In the rows, zero is written as 128.
One turn or mirror swaps these rows in pairs. Which row does each one swap with?
The rows were stretched afterwards, more along some directions than others.
Z657: [136 138 136 107 140 157 134 151 111 146 125 125 126 125 152 129]
Z674: [154 139 147  94 136 166 137 145 113 146 128 112 139 131 154 137]
Z580: [161 133 130 103 125 136 135 114 108 132 116  84 145 128 132 137]
Z951: [141 133 144  98 133 158 165 129 107 164 120 118 136 117 127 152]
Z218: [163 131 130 120 126 141 146 117 106 138 119  88 145 137 128 135]
Z613: [142 122 145 109 125 145 153 144 115 165 130 101 139 136 164 136]
Z165: [155 133 131 110 121 151 138 114 106 136 114  81 151 135 131 132]
Z848: [124 123 140  82 125 154 148 141 118 142 128 113 134 121 146 150]
Z842: [139 132 134 122 137 122 154 125 102 143 127 107 122 120 119 142]
Z750: [140 135 143 105 131 148 149 132 110 152 147 115 148 127 153 131]
Z45: [145 122 139  92 140 156 143 133 115 147 124 124 148 130 148 156]
Z687: [135 139 136 123 139 126 152 132 102 141 120 106 130 117 118 145]
Z441: [143 130 130  92 136 175 140 141 111 129 128 115 141 143 148 141]
Z208: [154 135 130 111 128 149 135 121 111 126 115  84 158 128 133 135]
Z868: [119 133 141  92 114 153 155 140 106 161 126 111 155 127 141 137]
Z226: [146 130 145  92 131 159 164 123 109 162 124 111 133 122 133 150]
Z779: [158 125 136  80 143 153 150 119  97 150 126  90 140 121 153 143]
Z854: [140 147 131  74 127 168 138 141 112 142 118 111 165 117 137 150]
Z198: [123 143 140 106 142 165 148 146 104 156 127 116 149 114 142 142]
Z768: [133 140 147  87 135 180 140 118 101 147 118 111 136 115 145 137]
Z759: [134 138 141  80 128 150 138 147 115 150 130 134 130 129 151 148]
Z123: [126 131 130 100 127 162 154 124 113 127 126 140 145 133 117 153]
Z265: [139 149 128  98 142 146 155 157 112 145 121 112 158 123 134 149]
Z724: [139 132 133 123 140 128 150 133 108 140 122 111 125 119 108 148]
Z927: [129 125 138  94 133 167 152 146 106 150 135  85 155 131 156 139]
Z229: [109 116 129 121 141 153 138 128 126 139 135 114 168 131 140 130]
Z578: [146 126 135 118 147 167 144 138 113 151 114 127 143 134 136 143]
Z317: [159 137 133 103 125 149 139 119 108 128 113  78 155 125 131 139]
Z434: [136 134 130 126 138 125 149 127 103 139 125 107 126 122 118 140]
Z438: [131 138 130 129 139 124 151 132 108 143 121 118 131 119 113 143]
Z139: [122 117 134  98 147 144 140 129 111 152 141 121 132 132 142 136]
Z108: [123 118 129  93 154 169 130 133 127 129 124 124 151 113 124 148]
Z47: [159 129 132 108 131 152 133 119 113 133 109  82 150 129 135 139]
Z512: [107 118 132 109 136 168 135 152 123 137 134 117 156 126 133 137]
Z888: [131 138 144  89 139 163 148 147 115 136 130 112 155 114 164 151]
Z16: [129 130 128 114 139 133 140 122 111 130 124 110 131 118 117 142]
Z75: [120 132 138  82 149 159 153 147 102 145 119 105 144 119 142 153]
Z680: [135 134 133 120 138 127 152 123 101 138 123 111 130 118 111 146]
Z675: [126 138 135  98 139 174 135 152 130 142 109 117 158 117 149 142]
Z652: [120 138 136 100 138 168 141 155 128 146 111 122 147 123 149 142]
Z314: [158 133 131 104 125 156 140 108 109 128 113  82 154 125 129 138]
Z308: [162 131 129 106 123 143 137 110 107 131 118  83 146 130 131 135]
Z76: [109 139 130  79 129 168 151 139 104 135 117 117 157 124 145 147]
Z73: [160 132 131 106 124 147 136 117 110 132 115  82 148 130 139 134]
Z269: [136 137 130 119 141 125 149 131 108 134 128 112 128 118 114 149]
Z964: [142 135 133 127 138 129 152 128  99 137 123  98 126 121 119 140]

Z16 swaps with Z218
Z441 swaps with Z139
Z657 swaps with Z779
Z951 swaps with Z675

